In the data rows, the value 128 means zero.
Here are some numbered points:
[174 173 174 148 110  73  77  73  73 174 142 107  87 174 149 174  98  73
 102  87 159 128 174 110 122  93 162] 0
[ 91  86 151 127  91 144  73 171  73 149  73 122 121 174 139 152  73  73
 174 174 102  90 109 124 164  73  94] 1
[171  87 136  75 133 124  81  73 174  97 125  73  73 129 174 170 121 106
  76  99 174 174 120  94  86  73  76] 2
[ 83 174 139  73 174 174 174 102  91 103 174 174  73 106 168  73 130  96
 174  73 111 104 174 106 171 132 110] 3
[ 87  73 174  73 174  90 127  73 138 174 103 120  94 114 134 152  73  73
  73 174  73 165 128  73 168 139  78] 4
[174 100 106 153  99 174  78 159 130  73 131  73 174 174 122 174  74 125
 122 174 174  73 165  73 171 174  73] 5
[156 150 153 139 154  74 174  81 174  73 141  73  73 160  73  73 170 174
  79 173 172 174 174 174  73 174  79] 6
[ 95 133  73  73 174 174  73 139 152 168  73 123  84  73  73 144 128  81
 167 143 166 126 117 174 174 174 170] 7
[ 73  73  80 143  98  73  73 100 174 174 140  73  97 174 174  73  91  79
 174 174 142 174 174 126  73 169 141] 8
[120 174 174 104  73  73 147 174 174  73 158  75 174 174  73 151 169 174
 153 174  97 174 174  73  73 140 106] 9
[ 73  87 162  73  96 174 144  73  73  73 165 174 141 172 136 174  73 104
  73 159  82 100  92  73 174 153  73] 10
[174  73 163  86 173 165 115 152 126 174 174 122 149  73 159 174 164 106
 154 174 174  73 174  76 152 146  76] 11
[169 174  85 174 105 174 151 174 151 174 174  73 174 169 174  86  73 174
 174  73 174  73  73 174  86  73 174] 12
[174 117 114  73 174 137  73 173 164 127  90 148 103  95 174 151 106 123
 174 152  82 119 174 158 174 174 165] 13
[ 73 174 148 137 174 125  80 174 127 103 159 159  73 145 134  73  73  73
 174 131  87  73  73 171 119 144 102] 14
[123  73  73  73 173  73  73  73 174 113  83 152  73 113 130 174  73  81
  73  95 128 174 174 138 174  73  79] 15
[ 85 174  73  73 144 143 107 174 108 161 174  73  73  81 102  73 138  94
 144 171 155 172 174 109 151 116 166] 16
[174  83  75 174 108 163 174 127 111 148  97  90 174 174 129 164 105 174
  73 115 174  83 171  73 174 174  79] 17
Which three points above are nearest to each new point, looking only along the 3 directions in which the numbered points spread most? Their numbers follow each, nearest first.
[174 137 138 174  98  73  99  73  73 156  95 153 129 143 174 174 130 131
  73  73  73  73 133  83 174 174 168] --> 11 0 1
[174 134 104 124 174  82 174 112 174 100  81  73 146  90  73 174  78 174
 100  73  91 100  88 153  97  75  73] --> 0 2 9
[ 73 118  73  73 104 174 164 157  91  84  73 137 107 119  73 128 174 174
  73 100  98 174  73 155  73  81 102] --> 0 8 13
[ 91  73 174  88  73  73 174 169 149 127  73 174  95 133  73 137  80 174
 111  73  80  73 174 152  73  73 139] --> 0 11 8
[ 93  73  73  90  77 166  73 174 134  73  73 153 112  90  76 106 148 171
 162 173 143 174 114 166 122 174  92] --> 0 13 8
[172  73  99  89  84 174 116 174 101  92 174  84 121 174 153  82 135 127
 174 174 133 116  93  84 167 174 169] --> 11 1 0
[107 165 174 103  78  73 112 160 124 154  81 174 106 135 174 166 134 174
 137 167 174  73  73  90 174 125 126] --> 11 1 0
[174 154 174 174  74 174 174 157 161 165  73 174 143 130 174 145 174 137
  73 142  73  92  90 141 171 146 171] --> 11 1 5
[112  92 174  73 174  87 174  98 174 173 174 174 174 174 136 123 121  84
  73 174 174  94 174 174  97 174 109] --> 0 2 8
[ 73 115  98 117  73 174 174 101  73 165 112 135  73 174  93  73 174 174
  91 109  83 174 110 171 105  79  73] --> 0 8 16
[155 132 174 130  99 152 174 174 174 104  88 140 174 126 174 174 174 120
  73 174  79 165 174 136  95 174 159] --> 0 9 11
[ 76 148 174  73 153  95 136  91 118 110 115 134 174 174 137  81  73  80
 140 166 110 127 174 166 174 142  73] --> 0 13 11
[174 121 174 116 146 130 174 125 174  76 174 174 174 172 170  89 139  73
  73 145 174  90 152 174 113 174  73] --> 0 11 9
[ 94  73 174 118 174  73  73 101  92 157  73  73 150 174 109  97  85  87
 163 161  98 162 118  73  73  81 149] --> 0 8 2
[174  73  83 147  73 168  73  73 116 142  73  73 148 101  73 110 124 174
 125 174 174 144 135  98 160 174 171] --> 0 11 5
[137 121 157 139  83 141 174 174 174 138 108 136 174 133 173 128 174  99
  73 136  73 174 174 174  80 143 159] --> 0 8 9
